In the rows, 128 means zero.
The rows of X fall into 3 groups, and each row is roughly a mix of its group's hidden directions; one row fits no group.
X, 96 rows:
[[178 115 148 122 100 155 144 116 131 158 162 103 156 111]
 [205 135 125 120 119 144 130 131 127 158 154 144 140 147]
 [185 114 160 140 119 124 130 126 115 161 173 113 129 149]
 [114 144 138 164 121 117 137 118 153 112 146 149 126  58]
 [155 139 137 178 140 112 141  83 112 120 164 134 100 111]
 [151 129 123  81 123 141 108  86 151 151 120 140 124 176]
 [174 113 137 145  87 148 128 102 115 165 164 131 138 112]
 [178 126 145 100 109 123 109  86 130 162 156 119 123 153]
 [ 96 135  96 133 127  89 121 151  83 103 110 146 104 104]
 [135 175 140 125 191 137 126 144 120 106 125 106 144 155]
 [164 139 127  96 122 113  93  85 143 149 133 130 109 172]
 [127 157 158 164 148 130 134 138  99 117 157  98 150  84]
 [140  95 140 136  76 142 142 130 158 154 148 137 143  85]
 [134  95 172 145 105 129 142 168 132 155 164 123 149 105]
 [147 129 117 124 153 133 116 105 149 129 111 129 106 203]
 [171 104 133  78 105 131 124 128 136 163 135 114 134 168]
 [165 112 138  75 117 131 158 125 105 156 159 153 140 119]
 [163 156 136 136 155 131 120  69 153 129 145 142 110 157]
 [154 103 144 101  93 150 105 134 122 176 139 121 150 162]
 [164 102 133  94  83 100 112 146 127 166 148 144 122 134]
 [ 71 124 119 151 123 125 128 172 102 110 108 139 137  93]
 [157 152 145  82 151 118 144  90 158 130 153 160 125 118]
 [149  92 144  77 100 114 121 123 148 163 138 128 121 163]
 [ 94 114  93  93  97 137 110 146 104 127  84 103 141 128]
 [154 152 131 139 132 188 121 120 170 139 124 123 168 135]
 [166 115 112  90 119 145 121  96 132 152 121 125 122 185]
 [ 93 143 128 177 134 115 130 156 120  96 123 108 130  79]
 [116 124 154 123  88 105 107  96 155 146 151 146 121  80]
 [ 82 120 138 178 126 134 137 159 104 118 132 145 137  86]
 [140 142  90  93 152 141 153 172 146 106  94 135 144 140]
 [118 161 100 135 171 132 115 160 102 102  96 126 129 163]
 [147 128 128 144 129 117  91  98 151 140 123 129  97 192]
 [ 70 124 127 157 131 126 139 103 109 111 126 162 114  86]
 [133 130 123 187 115 110  92 166  94 129 128 106 119 141]
 [ 91 135 127 165 153 107 143 147 118  85 115  90 117 106]
 [137 143  85  96 160 108 142 155 116  96  95 123 114 155]
 [ 92 131 152 149 153 106 160 149 111  99 143 120 127  80]
 [157 104 135  75 109 124 145 165  99 152 141 110 149 131]
 [168  94 157 105  96 133 136 111 146 168 161 121 134 138]
 [138 123 123 135 114 169 169 143 153 126 132 128 165  76]
 [148 137 151 115 174 156 153  96 128 123 139  92 139 165]
 [108 162  88 144 149 128  98 152 133  99  82 131 123 149]
 [144 102 133  97 117 136 118  90 159 152 123 126 114 185]
 [111 136 130 136 148 136 168 174 149 100 123 127 152  81]
 [ 77 140 127 158 135 115 126 171 120 100 114 126 135  84]
 [137 113 121  80 124 128 115  98 158 143 110 132 113 184]
 [ 92  82 132 147 106 103 159 105 117 116 133 114  97  98]
 [149 164  98 116 167 127 111 115 124 111 104 129 113 181]
 [ 74 148 119 148 172 124 127 115 122  89 100 126 110 139]
 [139  93 162 132  88 136 143 105 141 161 166 133 136  97]
 [182  95 142 120  94 135 142 114 118 164 162 112 132 135]
 [116 123 117 141 122 126 125  57 107 115 121  85 102 129]
 [114 143 110 132 176 109 143 162 109  88 102 103 115 152]
 [110 123 110 143 131 145 103  87 157 123  95 123 107 180]
 [144 163 124 112 153 147  88 150 135 139 112 141 147 182]
 [165 147 140 157 148 135 153 152  85 125 162 114 148 101]
 [ 68 134 112 147 141 127 122 133 153 102  95 168 114 120]
 [ 80  86 152 147 108 128 155 134 128 133 142 152 127  86]
 [162 130 148 115 127 141 164 137  97 139 167 117 158  85]
 [153 123 120  94 121 130 114  71 130 140 122  95 113 170]
 [163 103 171 103 107 104 123 129 132 166 170 122 126 141]
 [162 165  83  96 141 122 112 100 130 112 102 117 115 154]
 [147 138 121 100 150 125 138  67 165 122 127 150 103 154]
 [103 145  98 130 147 120  98 114 152 107  86 141 102 170]
 [148  98 142 117  73 146 107 127 112 174 145 113 149 129]
 [ 99  98 128  61  95 121 136 135 146 140 114 137 138 108]
 [137 153 123 144 140 133 150 174 110 106 133 105 158  75]
 [125 113 127 135 124 125  99  92 168 138 112 134  99 187]
 [129 174 144 161 162 128 107  82 155 108 135 115 119 128]
 [166 127 154 144 133 140 163 142  97 139 173 114 152  98]
 [156 156 120 132 136 146 114  57 147 134 136 153 116 141]
 [160 141 112 139 156 119 107 143 115 125 116 118 110 198]
 [148 112 144  83 134 134 118 156 140 153 125 120 141 189]
 [ 89 112 136 127 101 124 144 159 121 125 131 132 147  61]
 [ 99 123 137 164 139 176 147  84 164 117 120 122 138 119]
 [151  87 159  84 104 126 156 140 135 161 157 127 141 126]
 [101 173 127 157 173 144 134 144 116  93 118 126 148 101]
 [141 111 161 111 156 104 162 116 101 122 156  80 116 144]
 [178 102 144 113 113 141 130 113 117 164 151 103 132 171]
 [135 148 103 123 183 125 143 115 120  98 107 131 105 176]
 [119 169 139 146 151 148 135 153 115 117 141 149 163  75]
 [133 103 125  60 141 145 169 139 140 133 116 131 142 153]
 [127 102 158  80  91 116 116 124 172 156 137 114 137 123]
 [103 159 110 134 174 120 126  90 136  89 103 126 103 145]
 [110  98 135 128 130 135 128  65 144 134 121 123  98 174]
 [142 140 106  99 119  90  84 159 113 138 114 151 110 163]
 [ 95  96 123  71  98 109 119 146 154 138 103 140 123 136]
 [ 88 139 148 179 166 119 148 119 136  95 135 133 114 103]
 [166 104 154  97 103 105 122 115 106 166 165 125 119 143]
 [155 122 106  77 130 124 128  87 134 132 113 113 108 175]
 [171 119 155 135 112 112 145  91 154 137 167  97 119 105]
 [ 84 129 110 133 122 139 144 164 103 106 107 121 150  77]
 [159  96 123 111  96 135 129  75 107 157 141 112 113 153]
 [163 160 131 110 165 172 133 129 148 129 124 114 162 161]
 [ 88 145 126 114 135 136 150 106 152 105 120 154 137  68]
 [125 155  94  77 131 122  96  96 136 122  93 131 117 155]]
Here is one row of each group, with its name. Which group are the others in?
[114 104 151 119 109 139 123 195 128 157 135 152 159 128] => Y
[120 105 128 103 104 147 115  67 163 146 115 125 119 157] => N
[110 135 113 156 127 153 153 162 158 103 111 125 154  78] => U

[103  87 115 139 101  98 116 100 135 126 109 113  82 157] => U
[154 106 115 129 110 177 152  72 131 140 128 101 137 137] => U
[148  82 119 103  76 131 136 142  96 160 135 110 136 125] => Y
[118 161  97 106 139 140  95 170 124 125  93 159 146 148] => Y
[138 103 117  95 101 109  94 146 124 151 110 112 116 183] => N
[132 135 105 117 175 124 147 169 107 105 105 136 121 174] => Y
[178 115 147 123 113 149 140  98 117 153 158  83 142 136] => U
[155 151 153 144 155 146 159  85 139 124 166 143 135  99] => N
[ 95 155  96 132 159 108 128 158  99  89  98 141 118 117] => U
